In the rows, zero is written as 128.
Named turns come first, each shown by rows before and after it. Which turns, in which order, take the first row of each pair that follows to the second? Write the first one first, as in the answered first pair.
Y:
[115 101 147 111 132 106 148 118 161 129 142  89 140  97 130 100 136 124
 136 127 114 132 140 161 134]  ->  [120 146 107 110 125 127 166  88 166 153 110 135 154 109 113 132 119 120
 139 136 142 111 111 142 117]
[116 139 125 134  96 107 156 127 139 118 109 142 129 144 148 127 130 109
 134 125  87 126 120 136 109]  ->  [120 120 141 128 110  99 145 135 140 115 118 140 128 130 149 122 124 101
 139 129  79 125 119 143 116]
[151 135 171 115 150 100 124 107 128 117 126  97 104  97 134 109 119 133
 144 145 137 114 119 165 121]  ->  [141 181 133 129 122 123 147  82 130 133  98 119 106 122 131 125 121 137
 138 141 163 109 107 146 108]
C:
[ 98  80 117 133 142 139 104 152 149 111 152 127 151 118 117 111 133 107
 113 141 100 146 154 121 137]  ->  [140 187 163 144 131 105 136 113 106 124 110  97 110 126 123 121 122 132
 126 143 159 136 124 117 104]
[141  74 123 149 173 123 108 132 133 139 133 156 151 127  86 139 140 128
 121 153  97 127 107 125 126]  ->  [171 134 153 141 145 104 137  91 102 145 107 132 112 150 102 158 139 156
 135 130 140 112  83 127 106]
[ 92  64 131 116 138 170 152 121 183 123 152  98 182 105 157 124 170  94
 136 107 110 152 172 148 134]  ->  [126 193 173 155 167 129 168 111 137 141 102  76 166  81 127 126 142 102
 126 153 164 161 137 141  99]
[135 162 170 134  74 152 150  74 119 105 113 112  79 183 169 143 143 150
 144  77 170 101 108 125 122]  ->  [ 82  61 116 160 149 181  91 165 165 102 149 162 169 120 126 109 139  85
 112 146  87 135 148 120 150]
W:
[175 154 170 122 186  75 112 132 107 141  96 148 127  71 100 136  83 121
 142 179 137 111  83 156 125]  ->  [193 130 159 115 133  99  97 131  71 129  99 158  72 138 136 166 115 155
 156 112 148  87  75 128 147]
[121 119 113 129  90 150 133 125 130 120 132 132 105 154 147 143 145 146
 145  96 138 118 117 117 128]  ->  [ 92 130  91 141 103 163 144 126 157 123 132 134 138 137 130 126 140 128
 126 125 126 137 133 122 121]
[145  49 162  77 156 108 120 106 161 107 157 112 146  87 140 124 103 118
 153 135  95 107 121 171 142]  ->  [153  37 153  76 126 123 112 105 143 106 159 116 120 123 156 137 119 136
 157  98 100 101 113 159 155]
[137 116 152 115 131 122 127 122 121 123 125 125 121 107 129 124 122 139
 134 119 147 132 123 132 129]  ->  [131 111 140 117 113 132 128 118 120 121 129 133 114 123 134 125 130 140
 135 103 146 132 124 123 134]
Then:
Each pair is two turns apart.
[136  80 197  72 124 123 104 126  83 114 136 115 131 144 183 165  89 133
 169 108 149  83 104 168 156]  ->  [135  61 177  99 143 139  70 171  70 115 133 142 140 146 167 160  94 122
 158 122 133  92 107 150 172] : C W
[127  91 119 121  94 101 149  95 129 115 136 154 117 114 144 125 154 145
 161 109 123 111 117 125 131]  ->  [103 102 105 128 107 107 158  98 154 117 138 154 148  94 129 110 146 129
 150 138 117 122 129 132 126] : W W
[ 83 120 109 146 147 139 130 158 156 125 138 107 160 106 117 100 137 111
 108 156 102 164 162 140 131]  ->  [ 76 140  95 162 133 150 139 150 156 127 132 108 157 120 119 104 144 117
 103 149 114 167 163 133 125] : Y Y
[176 145 137 160 151 115 111 144  79 136  85 145 119 132 137 163 119 141
 141 115 140 123 103 128 128]  ->  [125 143 108 184 120 149 120 155  93 117  94 127 122 157 145 137 154 145
 116  92 128 156 141 116 128] : Y W
[151 139 144 125 129 106 129 117 115 136 122 130 119 112 104 129 117 137
 136 134 136 114 110 141 126]  ->  [126 130 102 134  97 140 129 118 123 133 124 147 120 149 108 136 137 141
 128 113 134 124 128 121 134] : W W
[125 187 119 182 141 124 126 131 109 135 113 141 143 108 103 119 129 116
 110 164 141 149 131 109 118]  ->  [158  62 148 101 136 110 107 119 121 114 160 135 122 107 145 137 127 123
 149 116 109 110 120 145 151] : C Y
[176  88  89  85 114 126 129  62 199 158 136 144 127 152 135 124 132 114
 117  71 117  66 115 150 164]  ->  [195 158 111  96 114 101 145  45 174 167 110 132 110 150 129 130 121 125
 119  78 153  68  97 147 143] : C C
[153 201 124 147 112 134 145 126 167 134 103 126 111 138 113 123 123 137
 110 121 129 154 107 157  96]  ->  [170 141 165 132 119 110 112 150 149 111 137 102  79 134 138 116 136 151
 124 101 106 153 114 168 119] : Y W
[169 147 183 133 157  98  87 137  90 118 140 119  93 125 136 122 124 144
 123 132 153 133 107 140 119]  ->  [157 131 106 115 127 152 102 105 119 142 126 188 120 158 128 161 121 132
 129 111 159 103  87 119 121] : C Y
[107 115  92 111  79 142 124 144 125 133 139 145 111 130 126 105 147 146
 128  99 131 113 116 111 150]  ->  [125 158 121 131 128 112 112 164 108 142 124 141 122  88 103  97 124 133
 121 153 131 123 102 114 137] : C W
[152 157 170 109 134  66 152  80 136 130 144 122  75  96 161 123 143 122
 133 116 113 136 120 140 119]  ->  [147 166 132 114 104 100 155  68 130 141 130 153  63 136 161 149 157 127
 133  91 128 123 111 112 121] : Y W
[ 75 108  70 153 119 179 114 156 158 120 139 143 167 144 121 116 148 119
 106 125  95 153 167 108 145]  ->  [133 140 187 151 168  88 100 166 109 108 138  75 129  89 130  94 119 133
 121 155 108 157 148 142 138] : C Y
[ 90 137  78 169 135 121 103 181 109  68 132 115 158  83  95 167 112 126
 111 140 128 131 144 115 146]  ->  [128 143 119 127  95 103 126 130  90  64 132  83 102 111 131 194 114 159
 145  85 157 100 123 129 143] : W C
[139 168 138 146 158 117 122 128 134 178 100 139 168  87 126 117 118 104
 123 146 118 127 152 148 104]  ->  [151 187 155 152 109 118 129 118 101 168  97 112 117 132 155 128 144 142
 129  97 142 124 147 136 108] : W Y
[137 158 104  47 115 113 178  56 173  99 103 134 145 136 135 125 108 140
 148  98 149 120 112 178 130]  ->  [147 137 118  37 134 102 167  66 174  99 110 140 147 119 132 127  98 132
 153 107 140 115 106 183 133] : Y Y
[168 179 148 138 106  99 171 116 118 126 143 134 129 134 106 123 113 112
 131 139 159 110 114 137 113]  ->  [149 171 116 146  80 130 172 117 119 122 145 144 128 164 111 129 134 119
 118 113 160 113 125 119 122] : W W
[168 171 136 142 162 115 150 132 125  87 133 158 131 120 160 152  93 131
 111 166 114 153 134  90 148]  ->  [166 158 149 139 165 108 146 136 125  81 142 147 127 115 165 142  94 133
 113 165 104 160 140  94 150] : Y Y
[141 122 153 121  99 127 154  91 144 143 136 142 141  89 136 122 115 124
 151 142 132 120 138 162 105]  ->  [124 134 129 131  77 144 162  89 150 143 135 140 142 103 139 117 131 128
 144 128 135 128 148 152 105] : C Y
[107 135 121  81  59 109 181  84 132 162 157 131 117 150 135 166 150 139
 147 104 129 112 128 171 131]  ->  [114 120 152 106 144  75 139 144 131 161 162 132 158  75  96 137 120 104
 134 185  98 134 129 184 136] : Y C
[140  86 112 183 142 105 152 166 106 107 122 148  81 102 117 148 131 123
  93 134  95 131 130 138 118]  ->  [130  95 112 188 126 111 157 163 104 103 121 139  76 113 125 142 143 130
  88 129  99 137 140 133 117] : Y Y
[112  83 113 127 129 132 103 132 153 109 166 130 134 150  89 120 145 118
 114 115 116 154 154 121 135]  ->  [123 100 126 111 101 125 121 103 143 109 164 117 109 174 108 131 151 140
 125  84 133 143 145 122 130] : C C
